In the rows, 100 means zero.
One turn moves every row onto another: examples first, then more rows asked:
gileb: [103, 77, 83, 107, 97, 123, 120, 87, 108, 93, 98, 101]
Popo: [129, 95, 100, 96, 112, 98, 103, 93, 98, 88, 86, 76]
gapa: [116, 101, 121, 112, 110, 107, 105, 95, 117, 84, 119, 92]
Gazar: [102, 114, 87, 99, 92, 72, 92, 95, 117, 103, 88, 109]
Gifi: [92, 107, 91, 87, 78, 95, 97, 82, 106, 94, 72, 97]
Nadu: [116, 91, 87, 102, 104, 80, 103, 92, 103, 91, 120, 115]
zas: [94, 108, 119, 97, 99, 113, 91, 100, 101, 114, 77, 79]
Pazu: [113, 118, 120, 118, 82, 99, 86, 92, 101, 107, 93, 106]
val: [98, 118, 105, 111, 98, 88, 79, 86, 105, 101, 74, 104]
Tuliz: [101, 107, 96, 108, 126, 84, 102, 96, 122, 94, 90, 85]
Fer: [92, 92, 112, 101, 110, 108, 81, 82, 86, 89, 97, 118]
meb: [121, 97, 122, 114, 104, 105, 105, 91, 111, 83, 118, 96]
nered: [98, 94, 110, 101, 119, 107, 85, 83, 88, 88, 101, 121]
dazu: [109, 91, 110, 92, 76, 109, 92, 96, 82, 110, 108, 108]
Tuza: [114, 106, 98, 88, 97, 94, 125, 104, 123, 109, 101, 80]
dimu: [99, 80, 108, 90, 103, 86, 89, 103, 103, 75, 109, 91]
Rofa: [85, 101, 88, 74, 104, 99, 102, 96, 97, 116, 79, 103]
nures: [82, 76, 108, 110, 104, 111, 123, 100, 105, 97, 86, 101]
Pupez: [109, 106, 102, 81, 94, 98, 122, 103, 119, 109, 99, 76]
livu: [117, 114, 102, 106, 74, 84, 99, 102, 112, 109, 108, 111]
bov: [108, 110, 106, 112, 94, 101, 102, 75, 83, 94, 82, 121]
ginu: [111, 111, 95, 97, 116, 115, 108, 103, 86, 121, 98, 90]
bilof: [101, 68, 104, 105, 96, 122, 114, 100, 109, 92, 87, 103]
Zir: [92, 97, 91, 70, 102, 98, 103, 93, 89, 111, 81, 106]
zona: [81, 96, 105, 93, 106, 104, 94, 113, 91, 109, 120, 106]
suzad: [85, 85, 88, 113, 106, 112, 129, 88, 104, 97, 97, 98]
Pog: [96, 111, 99, 98, 85, 96, 104, 110, 139, 98, 97, 99]
Sogo: [112, 113, 115, 123, 101, 101, 110, 103, 115, 99, 107, 124]

suzad turns into nures
livu turns into Gazar
Fer turns into meb
And these:
Sogo turns into Pog
nered turns into gapa
Tuliz turns into zas
Popo turns into ginu

